One turn sends every row of this set to another row. A few are shown first. Where does it send the rows asked after them?
j241: [-1.82  1.80  1.62 -1.94 -0.88  0.50  0.02 -2.63  2.58  3.59  1.39 -0.74
  1.14]
j422: [-1.43  0.05 -1.92 -1.06 -0.32  0.14 -2.23 -2.23  1.56 -4.35 -2.20  0.88
 -1.81]
j607: [-0.97  0.29  1.11 -0.79 -0.48  0.68 -0.98 -3.96  1.09 -0.73 -3.65  2.75
  1.00]
j370: [-2.35  1.31 -2.57 -2.00  0.24 -0.36 -0.25 -1.00 -3.14 -0.76 -1.80 -0.95
 -0.50]
j308: [-1.58  1.70 -2.69  0.82  0.37  0.43 -1.14  0.30  3.67 -0.99 -3.47  1.77
  0.17]
j332: [ 1.79  0.55 -3.23  1.12  0.86  0.25  0.09 -0.39  0.86 -3.51 -0.89  1.30
  0.79]
j413: [-0.91  0.07 -0.62  1.87 -0.37  0.17  0.53  3.20  0.60 -0.67 -0.65 -2.95
 -0.57]
j625: [-3.21  2.09 -2.62 -1.47  0.36 -0.24 -0.21 -0.09 -1.89  0.81 -2.69 -0.63
 -0.07]
j46: [ 1.04 -0.17  0.68 -0.33 -0.05  0.62 -0.05 -3.97 -0.31 -1.77 -2.27  2.59
  1.71]
j572: [-0.92  0.59  1.88 -2.85 -1.13  0.29 -0.19 -4.13  0.78  1.17  2.64 -1.30
  0.30]
j445: [-2.84 -0.17  0.12  0.67 -1.02  0.12 -0.83  2.23  1.13 -0.98 -1.52 -3.16
 -2.06]
j965: [-0.95 -0.86 -0.14  0.70 -0.82 -0.03 -0.18  1.76 -0.54 -2.56 -0.04 -3.42
 -1.79]
j309: [-4.99  0.58  0.97  2.52 -0.16 -0.14 -0.33 -0.32  1.99  0.40  2.07 -0.93
 -0.86]
j142: [-3.68 -0.45  1.04  2.06 -0.25 -0.30 -0.22 -1.42  0.28 -1.72  3.46 -1.42
 -1.22]
j155: [ 1.62  0.66  0.46 -1.87  0.20 -0.13 -0.63 -1.91  4.69 -0.65  2.83  0.50
  0.64]
j522: [ 0.72  1.25  1.00 -1.23 -0.36  0.49  1.27 -2.57  0.96  2.41  3.04 -0.83
  2.14]
j406: [ 0.44  0.82  0.42  0.49  0.13  0.78  0.25 -2.71  1.10  0.09 -3.23  3.04
  2.50]
j726: [-2.63  0.30  0.31  3.49  0.44 -0.14  0.98  0.15  0.81 -0.18  3.41 -0.90
  0.42]
j457: [ 0.76  1.08  0.53 -1.76  0.13 -0.09 -0.85 -1.51  5.59  0.31  2.05  0.70
  0.70]
j839: [ 0.53  0.64  0.88 -2.51 -0.17 -0.15 -1.39 -2.32  5.11 -0.59  2.22  0.44
 -0.09]
j248: [-1.47  1.87 -3.10 -0.88  0.78 -0.26  0.69  0.14 -2.88  0.21 -1.63 -0.62
  0.72]

j572 moves to j522
j46 moves to j406
Now these:
j422 moves to j332
j839 moves to j155
j726 moves to j309
j445 moves to j965
j625 moves to j370

